In the data rows, 128 means zero.
Here are some numbered points:
139 153 147 122 109 150 113 133 0
117 118 131 136 145 114 137 99 1
144 142 132 155 136 126 151 113 2
126 124 140 140 146 124 137 117 3
114 74 48 100 116 85 67 152 4
130 121 124 132 126 121 129 118 5
148 148 138 139 101 137 125 133 6
117 108 118 120 129 128 113 129 7
145 134 100 121 102 119 121 156 8
140 147 134 131 115 136 128 127 9
127 138 174 179 136 130 169 87 10
120 122 144 139 135 138 132 116 11
109 114 146 142 145 138 131 107 12
132 143 161 150 141 142 132 115 13
126 92 66 111 88 106 114 150 14
125 121 121 135 124 119 129 119 15
130 132 178 161 155 136 137 132 16
144 117 125 96 144 142 77 155 17
141 154 134 153 129 121 164 100 18
87 89 158 171 157 150 154 65 19
123 116 132 136 126 127 126 112 20
136 154 184 165 148 153 143 104 21
117 108 119 122 128 129 116 129 22
129 136 150 143 140 134 131 119 23
114 117 156 140 141 147 135 110 24
142 134 114 141 106 113 135 132 25
133 145 134 121 133 134 139 142 26
142 164 164 135 129 150 162 135 27
130 164 174 163 142 132 144 96 28
111 118 144 125 132 150 121 123 29
124 113 118 122 139 114 115 127 30
127 147 163 157 143 133 145 96 31
108 112 144 150 143 138 144 96 32
107 98 94 110 102 105 110 138 33
119 115 136 109 117 141 105 138 34
126 117 149 164 167 119 149 89 35
New points follow, each followed by the number of its nearest point above by angle.
149 210 60 0 81 141 128 212 8
166 143 59 96 71 112 113 199 8
138 142 146 148 118 139 127 138 6
129 134 133 130 153 121 147 123 3
101 66 93 121 97 89 120 129 33
143 172 165 144 106 148 164 120 27
113 101 104 100 151 102 99 134 30
150 134 98 121 116 119 128 139 8
165 177 136 136 164 112 160 183 26
130 134 133 133 116 128 130 113 18
138 139 139 145 135 129 140 120 2
121 160 162 114 119 158 168 103 27
117 103 134 91 104 159 67 161 34
149 151 125 108 132 137 137 144 26
104 89 118 129 92 124 131 134 33
117 93 97 110 138 99 100 116 30
130 142 127 120 123 132 121 139 0
140 146 151 135 125 143 146 133 27
149 159 137 134 151 121 145 154 26
136 158 113 108 147 111 131 167 26
122 147 163 150 146 126 156 93 31
123 122 137 120 124 138 111 130 34
141 142 130 103 139 129 124 148 26
130 120 126 133 136 122 116 136 30
